In the rows, zero is written as 128.
Where one turn sends some rows of the set: a few examples, then the rows asked:
mipuz: [105 151 105 102 161 112 139 128  91 130 123 123 143 139]
tomag: [117 133 112 116 157 111 108  78 136 118 136 145 153 149]
pimo: [125 152  99 115 121 170 108 118 136 132 156 131 128 120]
vosuv: [100 111 125 133 116  92 157 132 109 121 125 123 158 113]
ton: [121 128 131 112 108  97 123 119 152 113  90 139 152 147]
vevor: [ 97 177  99 104 138 129 132 142 128 124 117 115 131 134]
kabo: [124 100 136 154 109 123 122 135 130 132  89 117 101 152]
beda: [138 118 141 106 127  92 113 126 143 126  91 142 140 146]
fuf: [135  88 125 136  96 152 140 133 122 136 141 127 137 114]
zomam: [108 134 113 109 128  76 148 133 113 123 137 101 144 139]
Vuz: [126 149  93  93 145 124 126 125 106 134 152 110 126 161]
Gil: [138 128 104 106 141 172 120 130 103 144 138 128 122 142]
Kilun: [111 112 120 158 110 142 127 122 133 134 159 115 123  92]
zege: [145 111 141 147 147 155 160 136 148 124 113 140 123 116]
Pipev: [113 151 140 133 116 106 123 144 178 104 119 114 123 131]
Mok: [122 136 141 165 123 124 111 144 153 119 133 108  86 129]
vutov: [115 151 121 159 149 133 101 111 144 113 165 124  97 138]
defel: [146 111 108 119 106 151 120 128 115 140 165 112 112 143]
mibif: [128  97 126 134  89 102 141 135 121 131 151 104 132 121]
retud: [107 165 119 128 142 114 114 113 168  97 151 130 134 141]
Zasi: [125 108 120 109 161 113 118  91 150 123 134 145 149 159]
tamu: [153 146 132 141 168 149 132 125 116 127 120 153 113 115]
ribiz: [129 104 137 153 115 106 115 135 110 129  98 139  98 158]
madi: [121 103 117 158 158 136 108  95 115 137 136 124 101 155]
vevov: [123 160 123 145 156 123 149 119 108 102 120 168 135 128]
bom: [115 128 130 149 135 129 177 130 140  97 115 154 143 129]
fuvi: [ 84 137 120 148 125 102 150 145 126 126 122  99 126 105]
neru: [115  94 116 155 150 127 119 100 118 124 142 144 109 172]

zomam -> mibif
mipuz -> vosuv
tomag -> ton
And these:
Pipev -> Mok
pimo -> vevor
beda -> ribiz
vevov -> bom

